In the rows, zero is written as 128.
name the system of each run:
trace 1, Q20 (11 x 20):
[[139  83 178 168  94 104 139 146  86 167 100 155 138 151 140 117 119 140
  154 127]
 [112 186 102 119 108 125 122 114 118  82 165 131 122 125 137 112 121 127
  183 160]
 [154 127 177  99 177 148 153 138 111 120 139 108 149  99 121 140 139  95
  101 116]
 [107 111 104 159 122 110 139 137 122 113 102 141 146 146 184 112  96 139
   94 136]
 [131 144 140 126 139 138 157 126 152 165 136 161 114 104 122 112 142 153
  183 155]
 [127 134 137 137 142 141  87 153 132 121 157  96 112 128 159 112 127  77
  128 105]
 [128 142 120 113 159 115 127 101 150 105  83 145 117  96 132 127 124 158
   83 129]
 [131 110 144 138 108 114 148 130 156 193 135 129 116 167 143 128 136 108
  129 120]
 [ 94 135 103 141 141 131  69 107 147 100 146 121 134 122 116 124 137 149
  149 137]
 [174 114 165  95 119 103 125 131 120 148 120 129 121 107  97 117 144 109
  103 106]
 [119 119  94 132  99 129 122 103 139  97 116 120 140 181 156 157 106 122
  129 133]]
trace 2, Q775 (11 x 20):
[[102 103 168 132  87  69 113 143 125 139  91 173  61 105 126 146 158  60
  120  91]
 [111 163  40 112 145 137 173  82 161  88 122 112 153 118 152 158 112 173
  119 121]
 [168  76 150 138 112 176 117 168 117 186 141  99 129 176  84 134 121 140
  157 129]
 [ 96 149 132 150 102  61  84 111  68  77 109 145 128 117 143 103 126 118
  115 114]
 [149 157 109  70 126 150 186 123 166 128 155 125 107  97  89 162 153 114
  143 122]
 [115  92 138 177 147 159 135 159  95 136 114  93 144 165 171 140  91 130
  115  97]
 [130 145 132 125 117  99 118 117  97 121 139 164 148  90  78  92 150 176
  154 164]
 [146 149 152 113 113 110 142 138 157 138 153  98  83 133 170 130 123  77
  135  76]
 [116 132 106 134 194 172 120 112  98  91 107 126 174 119 118 140 129 147
  109 161]
 [133 104 184 130  92  99 163 162 138 196 133 153 104 130 111 113 141 136
  134 124]
 [ 98 152 103 145 142 115  84  93 139  69 141 109 153 119 187 114 116 122
  145 116]]
trace 3, Q477 (11 x 20):
[[128 103 107 119  81  81  97 214  99 105 182 146 148  57  84  54 142 157
   95 131]
 [141 155 134 106 147 111 166  81 201  98 107 111 112  78 219 149 105 128
  143  51]
 [119 172 169 136 195 159 182 121  84 188 150 115 151 185 112 112 126 130
   97 192]
 [ 91  78 172 158  77  83  52 153 137  99 136 188 132 112 150  80 131 126
  159 162]
 [138 143  65  91 133  98 160  93 172 158 171 101 163  83 125 137 184 114
  113  67]
 [162 105 190 124 143 166 135 155 130 118 119  88 133 193 181 122  64 108
   80 142]
 [106 126 119 154 144 104 100  53 122 147  74 194 160 124 107 131 178 142
  165 180]
 [141 121  87  85  57 115 130 193 153 129 201 111  98 138 101 114 135  83
   93 125]
 [129 104 115 155 179 171 105  86 139  82  80 100 160 119 197 171 113 114
  157  82]
 [155 134 110 116 147 133 164 148 103 197 100 151 108 148  53 109 145 157
   59 181]
 [ 95 129 125 148  63 114  66 132 162  62 127 140  76 146 180 125  89 119
  196 129]]
trace 4, Q921 (11 x 20):
[[216  54  65 133  83 145  58 173 120 154  86 132 124 117 109  98 142  93
  124 114]
 [149 119  88 100  65 133  85 124 144  60  67 143  43 139 108 164 106 104
  123 125]
 [100 142  58 119 145 172  99 132 133 134 119 142  71 142  38 166 163 119
  127 175]
 [ 88 107  86 171  98 135  92 199  95 137 146 105  89 145  70 128 115 178
  132 100]
 [129 153 122 138 137 121 102 106 108 120  93 120  77  82  80 138 131 200
  181  75]
 [124 176 161 114 123 118 144 102 113 164 148  81  76 185  73 151 125 160
  143 109]
 [ 66 148 186 150 156 112 108 113  71  93 160 113 152 131  94 135 131 159
  148 130]
 [134 140 153 121 123  76 192 116  89 173 152 127 167  99 104 122 161 152
  137  87]
 [143 140 165 118 112 130 172 101 100  87 149  98 179 153 166 153  91 142
  176 119]
 [168 148 171 107 164 132 167 119  79 145 122 156 170 106 130 101 147  96
  122 179]
 [113 131 127 125  89 112 196 173 113  98 158 138 138 134 192 124 100  86
  113 135]]
trace 5, Q654 (11 x 20):
[[158  89 125 101  96 150 107 122 179 120 103 173 122 141 118 138 130 115
  152 184]
 [127 122  76 122 133 156 107 134 117 135 152 114 134 138  88 154 171  66
  126 137]
 [128  84  96 137 113 122 100 171 124 131 101 133 113 124  99 118 130 142
   66 119]
 [113 104  98 151 129 160 129 136 159 154 101 140  89 138 117 163 126 148
  170 121]
 [133 154  87 125 103 128 128 130 110 143 152 108 109 158  79 122 130 159
  145 137]
 [109 125 136 129 126 109  89 135 121 106 137  96 108 116 104 138 126 153
  127  75]
 [115 143 124 138 142 102 166  95 129 151 102 119 124 133 128 150 122 169
  123  92]
 [136 128 167 123 109 125 146 117 121 117 145 105 148 160 126 143  99 162
  160 122]
 [140 137 146 132 140 107 123 105  85 124 131 117 168 108 130 125 146 127
  155  97]
 [152 127 151 107 107 102 160 119 123 100 108 134 141 110 159 130 113 119
  107 114]
 [130 125 148 138 153 156 160 135 103 115 115 139 147 124 152 148 119 105
  147 146]]
trace 6, Q482 (11 x 20):
[[134  81 158 118  59  81  96 143  71  84  96 165 150 161 115 120 117  86
   72 166]
 [123 127  79 116 109 111 195  93 137 107  58 191 127  87 147 187 153 105
  138 123]
 [175 114  44 148 138 179 141 171 105 134 100  98 133 154 168 118  88 117
   89 126]
 [160 114 153 139 104 127  67 133 127  93  56 156  62 115 141 100  92 148
  155 131]
 [127 173  67 133 106  96 117 100 122 174 109 118  61 148 112 137 155  88
  119  89]
 [ 74 140  90 149 171 159  84 131 140  68 126  87 107 120 128 151 104 164
  112  97]
 [145 120 150 148 166 125  97 112 140 212 107 125 110 121  87 102 150 182
  136 102]
 [113 122 131 111  78 101  86 111 155 112 190  70 138 173 104 147 123 144
  144  90]
 [126 151 166 108 193 163 141  89 110 126 136 125 144  99  65 167 160 140
  166 137]
 [119  89 162 134 104 106 163 170  84 162 170  96 175 167 100 134 125 145
   85 107]
 [130 132 164 110 102 125 168 104 123  79 135 161 165  92 144 146 117 163
  216 144]]
trace 7, Q691 (11 x 20):
[[106 122 172 117 120 166 142 156 140 110 119 143  66 153  78 170 105 160
  154 156]
 [ 88 102  75 178 109 114  63 139  97 127 138 116 144 136 112 126 147 135
  141  98]
 [163 134 125  88 130 143 150 149 120  96 155  88 143  94  98 129 107 177
  115  99]
 [114 138 170 159 164 129 108  92 104 139 100  97 113 145 138 147 118 143
  158  87]
 [114 147 134 127 116 106 137 114  85 126 157 139 168 145  85 115 139 162
  135 170]
 [127 115 158 114 112 108 129 128 123 106 162 114 154 105 140 147 144  84
  151  88]
 [138 160 109 134 150 108 173 104 100 139 109 128 158 118 168 112 125 131
  113 123]
 [124 144 180 121 118 131 159 139 121 130 138 152 102 140 141 125 119 103
  159 164]
 [ 95 130  90 145 116 101 110 122 128 125 134 158 134 114 155 109 150  95
  135 140]
 [142 141 114  99 127 132 166 171 149 131 149 128 103  97 136 111 127 116
   96 126]
 [105 131 136 157 156 134 108 131 163 137 104 131  90 132 168 116 113 132
  125 121]]
trace 8, Q691 (11 x 20):
[[ 38 183  98 180 145 117 101 118  39  69 162 126 151 120 110 138 136 143
  187 142]
 [116 162 159 112 111  81 168 190  57 105 190 118 129  47  99 101 143 135
  133  79]
 [ 75 194 158 158 155  85 156  96 139 119 156  98 125 112 203 114 107 158
  159  67]
 [105 193 161 135 189 126 158 129 104 181 185 150 137 103 113  74 158 138
  156 184]
 [100 145 197 111 113  59  80 122 157 108 187 127 130 111 162  83 149  76
  114 120]
 [129 150 102 107 176 100 179  83 182 177 131 150 165  76 152 114 171 129
   95 118]
 [150 126 200 115 143 136 144 146 162 183 154 120 111 179 165 102 119  75
   99 160]
 [119 100 113 127 139 118  85  80 184 116  96 192 165 111 166 110 154 115
  127 181]
 [195 112 110  78  93 131 156 156 154 182 132 132  98 136 102 125 154  67
   89 130]
 [103  97 107 139 145 153 109 105 190  89  81 129 123 166 195 157  96 114
   89 137]
 [174  87  97 131 125 164 144 169 115 185  83 175 112 116  74 120 147 146
  134 171]]
trace 9, Q312 (11 x 20):
[[132  93 135 118 130 143 102 178 104 118 107 156 103 116  61 118 126 156
   85 170]
 [114 129  87 140  91 121 122 120 156 123 103 126  73 124 126 156 117 160
  178  86]
 [114 132 117 112 149 141 111 108 145 114 164  88 164 155  91 141 122 182
  104 137]
 [109 111 166 152 145 137 109 149  85 150 113 121  92 133  84 152 138 123
  147  98]
 [101 130 128 128  97  71 140 104 119 102 131 136 154 112 126 140 137 164
  137  95]
 [146 105 159 118 137 147 150 147 135 146 169  92 156 136 122 146 131 125
  145 101]
 [131 137 136 150 139 120 125 112  57 114 111 128 162 121 141 128 130 113
  150 121]
 [143 141 170  94 109 102 170 136 126 115 143 148 129  96 130 119 127 127
  137 135]
 [116 135 112 142 129 146 151 143 126 125 155 120 140 141 177 131 118  96
  155 130]
 [148 146 129 126 152 136 128 145 105 123 129 140 139 106 135  79 118 142
  111 162]
 [131 151 142 133 111 126 134 138 147 137 119 136  75 142 156 112 106 121
  151 139]]
trace 10, Q477 (11 x 20):
[[122 101 150 162 156 120  71 134 127 164 166 133 189 114 138  67 154 139
  157 145]
 [152 126 144  91 115  65 104 109 176 140 141 118 134 107 138  90 144 117
   65  94]
 [115 126 163 109 137 133 144  76 182 127 133 109 149 190 163 168 118 102
  120 136]
 [132  80 139 147 118 135 104 129 101 173 132 144 172 173  98 133 158  97
  131 168]
 [154  91  84 110  64 105  89 127 146  93 117 132 147 129 125 126 130 116
  114 122]
 [168 131  87  97 145 169 150 102 148 122 100 112 123 138 128 169 132  93
  120 121]
 [121 121 110 150 135 159 120 152  83 118  88 139 100 168 120 134 107 107
  110 176]
 [105 122  65 143 120 138 103 137 138 111 111 161 103  94 105 131 143 145
  159 138]
 [131 150  93 128 140 150 135 169 133 139 145  88  74 117 130 122 112 131
  118  89]
 [104 145 152 159 185 150 104 119 121 115  99 114 105 127 136 127 104 174
  137 120]
 [102 148 156 131 129 100 131 138 126 170 142 140  91 119  74 114 151 165
  129 128]]
trace 11, Q312 (11 x 20):
[[ 94 152 148 169 152  96 115 106  86 140 102 118 125 162 153 112 117 122
   85 119]
 [113 103 191 126 131  91 140 125 175 157 127 165 130  97 137 112 148 140
  121 123]
 [142 106 106 141 107 108 107 115 143 167 149 106 152 157 161 126 146  83
  140 101]
 [164 113 148 107 157 128 106 107 117 104  99 128 167 106 138 124 136 101
   85 128]
 [149 134 130 110 113 122 182 112 130 153  97 156 106 134 134 160 147  84
  137 131]
 [118 108  92 120 109 138 132 131 140  92 139 156 169 128 144 138 136 103
  130 172]
 [176 131  95 104 133 163 138 163 120 139 123 127 101 102 109 110 126 116
  124 138]
 [120 150  98 130 113 138 131 116 123  90  97 134 102 158 146 139  92 146
  132 152]
 [102 151 120 117 157 154 129 135 161 133 148 140 107 114  90 124 132 166
  130 164]
 [103 125 106 159 103 124  95 157 116 138 132 112  88 166 115 121 112 136
  128 118]
 [109 123 138 133 151 113  94 111 150 108 117 116 132 102 119 125 123 183
  115 100]]
trace 12, Q482 (11 x 20):
[[118 106 159 132 113 132 164 154 101 126 151 125 151 156 155 156 129  60
  119 126]
 [130 146 126 125 132 115 164 117  93  90 100 174 155  95 150 110 111 146
  124 172]
 [140 103  99 136  95 136 170 180 147 164 123 148 100 130 160 117 124  89
  117 133]
 [135 149 111 133 134 125  87 112 120  64 111 134 120 109 185 103 105 103
  143 136]
 [130 146 112 126 146 123 127 136 154 176  92 146  62 132 119 110 142 108
   75 142]
 [ 82 110  96 166 122 117  64 112 154  98 127 110 135 152 166 132 120 125
  129 109]
 [149 137 106 108 169 142  97  92 169 158 106 142 117  99  81 116 162 160
  120 141]
 [117  76 141 133 110 127  85 130 148 136 153  73 145 179 118 156 127 112
  102  88]
 [138 142 156 105 148 132 122  59 115 102 101 148 159 117  83 155 141 176
  163 149]
 [140  85 123 119  94 138 174 171 107 175 153 105 147 170  82 162 139 115
  104 110]
 [137 121 159 124 114 132 133 114  83  45 117 134 171  94 145 149 103 154
  192 120]]
trace 13, Q775 (11 x 20):
[[143 125 126 147 137 159 129 137  67 123  72 130  76 103  96 181 140  97
  186  85]
 [104 174 111 131 109 101 203 151  77 118 145 110 130 142 115 126  97 188
  102 114]
 [105 122 154 144 140 152 100 160 109 118 184  94 125 102 100 143 141 133
  205  92]
 [151 166 143 126 167  96 148 119  68 153 123 103 139 100 125 103 140 126
   88  85]
 [119 127 206 107 151 143 151 122 145  89 138 125 135 108 133 155 107 160
  148 122]
 [113 145 149 156 163 123 150 107 104 183 149 127 170 141 149 120 156 106
  151 139]
 [138 105 167 104 127 106 115 148 152 110 163 124 168 103 146  97 125 127
   90 125]
 [151 125 143 129 162 145 131  94 142 135  93 161 143  98 162 128 148  93
  164 145]
 [143 127 135 119 111 122 170 143 148 141 138 140 141 158 162 102 106 130
   96 173]
 [107 104 122 145 130 147  79 146 152 107 136 156 126 116 143 112 135 103
  156 164]
 [154 146  87 117 131 117 136 134 146 163 105 143  97 118 130  97 138 112
   89 139]]
trace 14, Q20 (11 x 20):
[[136  97 127 146 147 107 135 128 103 143  88 172 171  92 120 101 145 164
  101 151]
 [145 120 135 122  65 125 152 160 151 132 159 132 104 150 160 117 104 115
  179 133]
 [133 157 106 126 192 177 102  98 115  97 116 119 134 101 123 135 138 117
  150 147]
 [137 110 152 116 121 111 157 183 128 159 128 135 107 123 129 107 122 103
   53 124]
 [ 81 120  89 161 122 133 132  95 166 110 105 143 128 126 166 160 120 150
  168 115]
 [166 149 138 115 157 136 122 143 122 192 159 109 114 110  88  84 152 135
  131 127]
 [ 94 105 143 137 107 119  82 133 146  67 114 105 102 154 154 157  96 113
  116  98]
 [144 161 109 111 150  98 155  70 119 168  95 158 142 108  89 123 167 152
  117 142]
 [115  96 157 128  84 129 116 170 152 138 189  83 130 194 137 139 110 106
  126 117]
 [124 134 108 136 157 125  86  81  99  83  82 159 160  81 101 131 143 165
  151 148]
 [182 122 163  91  69 107 179 174 114 166 164 117 114 156 124 106 116  87
  103 126]]
trace 15, Q921 (11 x 20):
[[ 88 135 154 168 167 116  94 106  76  72  96  95 135  87 154 149 104 167
  150  48]
 [159 165 175  90 137  88 191  69 157 200 118 139 121 142  84 129 150 174
  110 135]
 [ 66 124 190 160 116 132 117 133 105  92 196 100 169 185 171 149 107 103
  186 136]
 [170 143 129 110 169  84 130 102  79 144 124 150 199  47 113  74 178 123
   96 125]
 [143  99 157 101  64 123 217 150 151 111 137 108 137 171 183 180  84 101
  126  90]
 [145 144 109 135 195 177 107  80 100  89  92 175 183 106 150 107 135 118
  158 226]
 [155 108 126 105  73 107 181 230 139 189 172 139  85 133 142  90 128  71
   75 132]
 [ 93 137  66 160 166 168  89 108 136  14  85 131 134  87 201 148  87 132
  151 118]
 [185 124 115  97 162 148 161 145 185 249 103 144  77 131  78  95 154 139
   63 157]
 [ 37 107 145 194  92 131  55 161 144  56 139 101  86 182 197 141  67 125
  165 113]
 [157 165 102 105 203 102  81  70 159 188 110 154 127  37  64  75 209 154
  100 122]]
trace 16, Q654 (11 x 20):
[[148 142 127 118 182 142 182  85 104 125 100 160 205 128 154 117 130 126
   86 191]
 [173  68 201 110  92 135 120 172 130 138 145 152 135 138 150 111 128  56
  142 152]
 [112 123  50 152 154 144 109 127 104 102 105 170 164  84 161 122 161  71
  130 164]
 [173 112 112  82 108 153 156 200 166 144 125 149  73 115 109 106 120  99
   73 163]
 [ 64 118  88 196 150 169  73 160 117 127 120 135  82 159 139 135 125  99
  152 156]
 [125 151  84 109 121 111 123 147 162 174 153 152  89 100  55  86 159 177
  115 154]
 [ 81 133 109 143 107 124  71 130 187 116 159  73  71 185 148 150 102 129
  127  84]
 [108 161 119 131 197 130 119  72 129 169 114 109 147 133  69 128 147 215
  106 129]
 [141 100 193 112  53  72 112  98 168 147 146 101 121 189 128 147 115 142
  142  85]
 [110 126 109 140 183 140 121  49 103  89 115 105 227 115 126 175 149 157
  150 109]
 [230  94 181  75  79  96 180 131 113 163 109 116 155 135 118 127 127 110
   87  94]]

runs to name:
trace 17 (2 x 20):
[[116 112 134 100 119 137 127 121 185 110 166  53 117 146 127 194 126 114
  124  42]
 [127 103 149 151 171 131  86  60  84 136  68 139 183 161  94 142 140 160
  110 162]]
 : Q921
trace 18 (2 x 20):
[[118 123 111  94 155 147 138 117 146  55 140 117 197 157 169 129  96 111
   21 188]
 [125  44 134 156 143 148 161 181 157 181  90 204 149  86 159 125 154  86
  120 159]]
 : Q921
trace 19 (2 x 20):
[[123 159 127  94 139 130 191 106 129 129 159  95 154 174 131 156 117 114
   84 134]
 [131  72 171 156 125 149 111 143 115 126 107 168 156 144 148 129 125 107
  165 170]]
 : Q477
trace 20 (2 x 20):
[[ 84 120 124 157 178 125 100 109 167 118 117 135 135 108 161 123 125 163
  113 120]
 [128 132 146 128 133 116 143 140 161 206 149 121 101 151 106 105 140 146
  109 129]]
 : Q477
trace 21 (2 x 20):
[[140 102 209 120 114 101 112 104 112 151 126 148 176 213 125 102 124 103
   69 210]
 [ 94  96 128 119  79 101 120 115 151  68 163 200 201 107 152 129 150 102
  170 200]]
 : Q20
trace 22 (2 x 20):
[[105 145 109 159 132 153 133 121  95 127 153  97 142 179 156 146 115 108
  176 133]
 [151  95 124 126 148 144 100 155 104 128 119 146 152  80  88 108 144 143
  112 138]]
 : Q477
trace 23 (2 x 20):
[[123  75 129 130 169 128 102 134 128 137 125  97 180 116 104 139 144 145
   54  86]
 [167  76 130 144 103 130 143 107 153 173  60 146 131 152 149 145 117 145
  142 111]]
 : Q654
trace 24 (2 x 20):
[[132 132 154  95 206 100 130  58 150 169 104 139 163  82  86 144 202 110
   60 107]
 [142  89 216 115  95  89 166 114 152 178 143 124 169 210 152 131 111 116
   69 139]]
 : Q691
trace 25 (2 x 20):
[[144 177 170  94 172 150 139 149 103  62 155  81 109  66 122 124 101 159
  133  90]
 [113 176 185 160 133  71 169 118  78 164  96 133  90 142 176 104 115 115
  108 100]]
 : Q654
trace 26 (2 x 20):
[[211  71 146  89 121 209 192 172 110 146 123 135 161 130  95 169 129  93
  163 161]
 [144 173  55 126  98 151 136 110  51  50 101 164 135 107 132 139 124 103
  198 177]]
 : Q312
trace 27 (2 x 20):
[[112 129  55 159 115 161 119 130 139 120  95 162 109 164 168 127 115 100
  144 184]
 [133 116  63 122  88 136 108 186 144 143 138 142  83 139  92  96 121 140
   92 167]]
 : Q775
trace 28 (2 x 20):
[[137  89 192 139 139 175 115 184 112  31 125 136 143  78 186 121  67 134
  187 137]
 [170 192  85 117 158 106 184 102 118 206  73 162  81 103 150  88 158  77
   93 139]]
 : Q921
trace 29 (2 x 20):
[[133 118  82 145 126 126 148 155 155 165 117 143 101  94 147 111 136 139
  139 102]
 [149 150 109 134 137 151  96 130 129 111 117 103 107 144 140 102  87 173
  136 136]]
 : Q775
trace 30 (2 x 20):
[[136  78 148 138 119 144 145 173 126 123 135 155 154  86 139 128 127 131
  173 132]
 [177 165  88 123 114 120 141 109 109 136 110 129 113 129 164 105 119 108
  136 123]]
 : Q921
trace 31 (2 x 20):
[[186 138 134  68  88 146 154 124 174  69 157  76 130 146 168 148  71 137
  135  98]
 [124 147 109 169 206 171 126  84  79 150  46 149 118 120 125 159 150 114
  157 139]]
 : Q691
